One vector is turned by the same rotation once a tick. Each row is the vector after some number of ticks, and that number follows the row.
The counts run from 0 to 200.
[  9  23 -14 -14  -5   6   0   8  16   3  16  -8   3  -7  10  -4 -16 -21
  -8 -16  -8  -6  11  -2  10  -4 -12   2  15  12   9  12  13  -4   9 -17
 -19 -11  -1   8   8   5 -23 -12 -16  11  -2   0  10   5   0  12   7  15
  -1  -5   6 -10  -5 -12  15]	145
[  1  -6  -2  -3  -6   1 -14  -3  14  15  32 -11 -23  -4 -12  10 -11 -14
  -1  12 -20 -22 -22   2   0  -3  -7  -7   2  27  14  -3  -5  25  11   3
 -13  -1  -6   5   0 -20 -18  -6 -16   2  -3   3   2  -5  12   1  -1  -3
  -6  -1   7  -5  -6  -2   6]	198
[ 10  -3  -4 -10   1  14   2  11  29  -2  15  -8  -1   0 -14  -1  -2   8
  -3 -10 -16 -15  -6 -10  14 -27  -4  -2  -7  32   9   2 -16   7  12  -1
 -18   1 -10  22   5 -10 -22  -3  -7  11 -12   6   7   1  -1  12  -7  14
   0  -7   8   0   1 -11   5]	174
[ -2   7 -12 -15  -5   4   6  10  10   1  12   7   4 -15  -8   9 -18   2
  -5  -6  -4 -11  -3  -9   2 -23 -12   9   7  29   2  12   2  -2  19  18
 -24  -1 -20  11   1  -3 -11 -16 -19  -2   7   4  10   6  -5  14 -12   6
 -18  -6   0 -14  12   2   7]	156
[  2   3  -6  -7  -5   8 -11   4  23  11  20  -9 -11 -11   1   5  -6 -14
 -12 -10 -11 -18  -1  -4   3 -16  -7 -12   4  33   9   3   0   8   0  19
 -13  -2 -21  19   1 -16 -23  -1   2   8  -6   1  13   4   2   9  -1   1
  -3  -6  11   2 -14  -6  10]	80
[ -9   3  -8 -11   4   0  15   3   3   3   4   0   7 -16 -21   9 -20  -2
   4  -1  -8 -11  -2 -16  14  -6   6  21   8  25  17   5   8  -9  14  -7
 -16  -3 -18 -11  -1  -1 -19 -20 -12  -4  14   5  -7   2  -5  14   4   1
 -10  21  12 -21   1  -3  -4]	36
[ -4  10 -16 -10  -5 -10  -2  -7   2   9   8  -3  -5 -19   3  12  -8 -16
  -3   5 -18  -4  -9 -16   4  13  -9  -6  12  11  23  -4  14   9  15 -19
 -17 -18  -3  -8 -13  -5 -14  -8 -34   8   5  -2  -7  -1  21   6   6  10
  -6   3   8 -10  -9   1  12]	10
[ -6  -2  -5   0 -10  -1  -3   2  18   1  -1  -4   8 -27 -11  11 -10 -12
 -10 -17 -19  -8   1 -14   9  -7  -6  -6  -9  20  11  -5   0   5  18 -10
 -29 -12  -9  18 -10   6  -8  -6 -10   1 -21  -6   1 -17  13   8  -4  20
   1  -2   8  -6  -5 -14   5]	15
[-17   3 -23  -7   0   8  -4  -5   7   6   9 -10  -1 -10   4   6 -15  -6
   0   8  -7 -14  -4 -10   8   5 -12  -8  15  40   7   7  -3  -4   5  -6
  -8 -15 -23   1  11 -12 -22  -5  -2  20   8  -1  -5   3  -4  12  17   7
  -7   3  14 -16  -7   9  -3]	70
[  5  18 -12  -3   2  -7   3  16   1   3  10  -2  -4 -18 -13  -4 -28 -15
 -12  -7 -22  -8   1  -6  15 -18  -6   8  12   7  15   1  11   3  10 -27
 -18  -2  -3   1   5   6 -19  -1 -18   3  19 -10   7   4   9  10  -3  -1
   0   8  10 -14   6  -6  20]	27
[ 14   0   0   4   4   1  -3   5  19  -3   4  -4   0 -14 -16   8  -7  -9
 -13 -12  -7 -10   6   0  -5 -15  -7 -17   4  38  16   0  -2  10  12   3
 -11  -9 -23  14   2 -18 -23  12  12   6   2  -6   7   3  13  -4   1   2
   1 -10  13  10 -14  -1   8]	82
[-10   4  -5   3  10   1 -16   2  -8  -3  -1  -1  -7 -22 -25  -4  -8  -4
   1   4 -13 -15  -4 -19   8  -5   3  -7  11  25  19 -15  -6  -5  10 -15
  -8 -14 -18  -3   3  -5 -20  -1 -14   4  21  -3  -9  19  17   2  -6 -11
 -13   3   7  -8 -12  11  -7]	94
[  3  12   2  -9  -6   2 -11   7   9   6   1  12  -2 -15 -22   0 -13  -8
   9  -7  -3 -20  -9 -15  -1   7   0  -3  14  18  16   3   2  -2   9 -14
 -16 -15  -5  -4 -11  -4 -24 -21 -19 -12  17   7 -11  14  12  -1  -8 -15
 -19  -5   3  -8 -14  -2   4]	1
[  7   1  -7 -15   4  16   9  -6  10   6  -6  -1  -7  -1  -7  -7  -8 -15
  -1  17 -21 -11   2 -15  -4  -9 -16  -4   2  23  20  -8  -3   1  14 -27
 -17  -9 -22  -1   3   4 -14 -12 -16   1  13  -9   3  18  15   0   5  -6
  -2  -4   6  -8  11  14   8]	186
[ 14   3   1 -15   6  12   3  10  25  -7   8 -10  -3  -8 -14   3   2   0
  -7 -10 -14  -8  -4 -13   6 -29  -8  -2  -3  30  16   0 -15   6  15 -11
 -15  -2  -9  21   5 -14 -19   2  -1   4 -11   6   9   2   4   9  -5   8
   8 -15  15   3   5  -7   8]	175
[ 12   3 -16  -6  -4   8  -4   1  21 -11   7 -12   1   7  -4   0 -21 -16
  -6  -4 -17 -10   1  11  11  -6 -13  -2  -5  19  11  -2   2  -7  14 -21
 -19 -14 -13   8  15  11 -24  -5 -11   1 -13   1  13  -4  13  -7   3  20
  14  -1   4 -10   2  -4  -1]	50
[  4  -9 -20  -4  -1   6   0   9  19   3  18 -10   4   3 -19  -1  -9   6
   4  -7 -11 -21  -4   0  23 -12   6   0  -1  31   9   6  -7  -4   0  -4
  -5  -4 -14  10   7 -16 -25  -8 -14  20   3  11   2   4  -2  16  -1  13
 -10   1  10  -7 -17 -13  -8]	172
[  7  -1 -12 -16   1   9 -11  -8  20  -4   8 -14  -1  -2  -9   6  -6  -8
  -2  -4   0 -17  -3 -10   9   4   4 -13  11  30  22  -4   0  -4   5  -5
  -3 -20 -21  -1  -1 -20 -29  -7 -13   2  -7  19  -6  10   8   1   6  -4
  -6  -1   8  -2 -25  -5 -10]	77
[  6   1  -6   1  -2   5  -7   7  19   1  10  -6  -7 -16  -4   7  -6 -14
 -18 -11 -11 -13   1  -3  -2 -19  -9 -13   4  37  12   0  -1   7   8  13
 -13  -3 -18  21   3 -20 -21   9   7   9  -2  -3   9   0   6   5   2   4
   2 -14  15   6 -13   0  12]	81
[ 10  -1  -3  -6   4   9  17   2  18  -2 -10   9   3   3 -23  -1 -14  -3
   6   4 -14  -7   1  -7  -4  -9 -15 -14  -7  40  12   3  -8   0  11 -23
 -17   0 -21   8   7   8 -23  -7   4   6  13 -11   7  12  12   2   1   5
  -6  -7   3   3   7  10   0]	184
[  2   8  -6  -5   5   2  11   6   4  -7   8   2   6   0 -12  10 -19   6
  -1   9  -5   0 -14   0 -12  -7 -10  -3  14  47   6  10 -12  13  23  -9
 -19  -5 -15  -5   9 -17 -24   4   3  -1  14   4   3   3  10  -7   1  -5
  -8  -4   8  -5   8  16   1]	65
[  0  10 -13   9   8  -6  20   6   2  -6  17   9   8   0 -21   6 -23   5
   3  -7 -18  -3 -14   4  11  -2  -2   4   8  28   7   4  -9   3  15 -18
 -19   5   7   6   8   9 -21 -10 -16   1  18  -3   4  -2  13  10  -5  20
 -21   7   5  -2  -1   3   4]	30
[-15   8   4  -4  -6   4 -11  -1  11  -9  16  -4   6 -13  -5  14 -13  -4
   3  -3 -12  -8 -17 -11   0   4  -1  10   4  22  11   2  -8   7  33  -6
 -29 -15   4  -1   0   9 -16 -13 -20 -11 -17   7  -3 -15   9   0 -11  14
  -5  -2   0 -17   3  -6  -2]	133
[ -5   6   5   4  -5 -12   8   8  14   1  -5  16   4 -28 -15  21 -17   3
   3  -7  -7  -1  -8  -9  -6   8 -16 -15  -3  38  11  13   1  14  17  -8
 -19  -4  -8   5 -16  -4 -22  -8  -5   6  10 -11  -5  -7   9   4  -3   8
 -15  -3   6   5  -1   0   5]	6
[ -8   3   4   2  -2  15  -1   4   6   6  -3   6   9  -8 -11  -6  -9 -12
  -8  -5 -17 -12  10 -19  -6 -16  -6 -10   0  36   3 -14 -15   3  17  -8
 -28 -10 -18  18   3   7 -12  -3   3  -1   3 -12   7  13  25   4 -12  -3
 -15  -6   3  -5   2  12   5]	91
[  4  18 -16   3   6  -9  11  14  -4   0  16   1  -6 -19 -17   1 -23  -8
 -10  -2 -19  -5  -6   2  15 -10  -6   9  17  12  15  -1   8   2  10 -24
 -17   1   4  -2   6   3 -19  -1 -19   5  24  -8   4   3   9  12   0   8
  -7   6  14 -11  -1  -2  16]	28
[-14   2   4   4   1   4 -10   4  12   6  19   2 -17 -14 -10   4 -10   4
   5   3 -17 -18 -23 -20   6  -9  -4 -12   4  35   7  -8 -12  13   7   7
 -15   1  -7  14  -4   1 -19 -12 -18   2   3   1   1  10  10  16 -15  -2
 -21   8  -6  -4  -3   8   0]	97
[ 13  12   9  -6  10  -2   1   9  11  11  18   5 -10 -20 -18  -3 -21 -15
   3  -2  -6  -7   6  -6  -5 -10  -3   3   1  14  17   1  20   6  13 -11
 -16  -4  -7   0   4  14 -19 -16 -22  -7  12  -2  11  19   5   9  -9 -10
 -15   7  -6  -4  -4  -8  16]	120
[ 22   3  -3  -1  -1   4  -3   9  20   0   0   2   3   2 -13  -9 -18 -12
  -9  -3  -8  -9   9   0  -4  -9  -6 -16  -2  26  18  -6   2   7   9 -15
 -11 -16 -26   7  -3 -12 -29   3  -6   2   6  -2  12  19  27 -13  -7  -5
   1  -1  -1   4 -13   1   7]	84
[ 10  16 -14 -10   6  10   1   8  11 -25  -3   2   4 -10  -7  -4 -14   0
  -7  -3 -16  -5  -1  -5   8 -12 -12   8  10  18  17  -7  -7 -13  27 -14
 -21 -15  -5   4   0  14 -15  -7 -26  -6   0   5   3   5  14  -9  -9  17
  -2 -15   2 -13   2  -3  10]	151
[ -3  10 -11  -8  -4  -8   7   8   1 -14  -2   4   4 -22 -17  18 -12  -1
 -15  -3  -4  -3 -11  -7  -3 -23 -18   9  10  27  12  10  -2   6  26   9
 -21 -10 -18   4  -4 -12 -14  -1  -6  -3   7   1   8  -4   9  -1 -12   6
  -1 -15  14  -9  16  10   2]	158
[-16   9   8  -1   0   3 -11   0  11   4  13   0 -16 -21  -8  11  -2  -1
  -1  -3 -16 -14 -22 -24   1 -13  -9 -14   4  36   8  -5 -16  15   9   2
 -16   0  -5  16  -3   2 -18  -4  -8   0  -4  -1   1   1  11  14 -13  -2
 -15   3   0   3   7  11  -2]	98
[ -2  14  -7   3   3   1  19   6   9  -8  12   9   9   4 -18   4 -21   5
   4  -9 -19  -6 -11  -5  12  -3  -7   4   2  27   5   7 -12   2  17 -21
 -28   3   7  10   7  18 -21 -14 -15  -5   5   1   5  -3  17  11  -7  18
 -15   7   0  -4   7   1   1]	31
[  9   5  -9  -3  -3  -4  -5   7  14   7  30  -5  -6 -14 -19   3 -18  -8
  -4 -14 -15 -13  -7   1  17 -13   4   3   1   6  12  -7   5  10  10  -1
 -15  -3   2   9  -2  -5 -15 -10 -34  -5  -3  11   6   3  14   8 -12   8
 -15   7   0  -4 -12 -18  14]	20
[  4  14  -9  -4   2 -11   2   3   8  -6  26  -4  -6 -18 -22  12  -9  -9
  -8 -25 -14  -7 -12   3   7 -13  -7  -6   9  17  12   3  -1   9  11  -5
 -22  -1  10  20   4  -3 -17  -3 -11  -5  -5   6   9  -8  12  12  -9  15
 -11 -10  11   8  -6 -11   8]	22
[-12   6  14  -4   0  -9  -3   0   7   2  -1   0   0 -22 -19  19  -2  -7
   3  -9  -1  -7 -10 -26  -9  -5  -5 -18   5  36  19   3  -3  17  14 -14
 -11 -11 -11   6  -5  -8 -26   0   4   0  -3  -5  -2   4  16   9  -6 -11
  -6   8  12   3   5   7 -12]	100
[ -4 -10  -2  -3  -2  18  -2   6  25   3   4  -3   9  -5   3   5 -14   7
  -6  14 -13 -10  -4 -12   4  -8  -5  -1  -6  46  11  -4 -13   7  22   6
 -21  -5 -29   5  -2 -19 -12  -1  -4   8 -14   1  -4  -4   9   1   6   8
  -3   6   2 -10  -4   1   6]	73
[  1  -6 -11 -17 -10   8  -2   3  11   2   1 -13  20   4  -6   1  -6 -11
  -5  -1 -13 -10   2 -13  10 -11  -2  11   2  17  16   1 -10   9  25 -18
 -22 -21 -18   5   0 -14 -19   0 -10   9 -11   3   5  -3  20   0  -3  10
  10  -1  10 -18   9  -4  -5]	168
[ 23   6  -7 -18   3   6   6   5  13   4   6  -5   1   9 -28  -3  -5 -11
  -2  -8  -3 -17   3  -8   4 -16   1   5   9  19  21   7   1  -1   7 -17
  -9 -11 -16  -1   2 -17 -35  -9  -9  -5  17   8   4  18  11   0  -3 -11
  -2  -7  13  -1  -6  -4   1]	178
[-10  13   2   4  -6  -2  -5   7   7  -2   0   9   4 -12 -13   4 -28 -14
   5  -5  -8 -11   3  -3  -5   6 -16  -3  -2  23   6   7   8  -2  17 -24
 -24 -17  -8   1   3  31 -21 -18  -7  -1   0 -14   6  -1  12   4 -12   4
  -7   6  -6 -12  11   5  -5]	126
[ 10  -4  -7  -6   5 -10  -2   6   9  -1   6  -7   9 -25 -32   5 -18  -8
  -1 -15 -10  -7   6  -6  11  -3  10  -1  -5   9  24 -10  16   1  10 -19
 -11 -15 -12   0  -7 -10 -12  -6 -26   0   0   9  -5   1  14   2  -3   3
  -6   8   6  -4 -17 -21   4]	18
[  5   2  -4 -15  -4  -6  13  -5  23  -7   7  -6  -3  -8 -14  24 -20  -3
   8  -7  -1  -4  -7  -4   9  -1  -9  -6   0  26  21  15  12   1   9 -17
  -9 -12 -20  -1   0   2 -31 -12 -13  -3 -12  10   6  -2   3   2   5   5
   6  16   7  -3   9  -7 -14]	42
[  4  11 -13 -10   1   4  -7   6   8 -21   2  -6  -4  -6 -27   0 -24  -5
   4  -9   0 -13  -5   6   4 -11  -8  -4  13  27  10   5  -6 -16  10 -16
 -11 -16 -17   2  16  -1 -27  -8  -1  -9   8  13   3  12  -4  -3  -2  -9
  -3  -8  10  -8  -2   4 -12]	59
[  0 -13  -3 -10   2  -1  -6  -3  11   7   3 -11 -13 -21 -30  12 -15  -6
   6  10 -11 -18  -7  -8  -1  -4  -5 -13  -6  29  20  -6   9   7   8 -15
  -4 -14 -30  -3   0 -18 -17  -6 -10   5   3   1  -6   9   2   0   5 -12
   1   8  11  -7  -5  -1  -7]	195
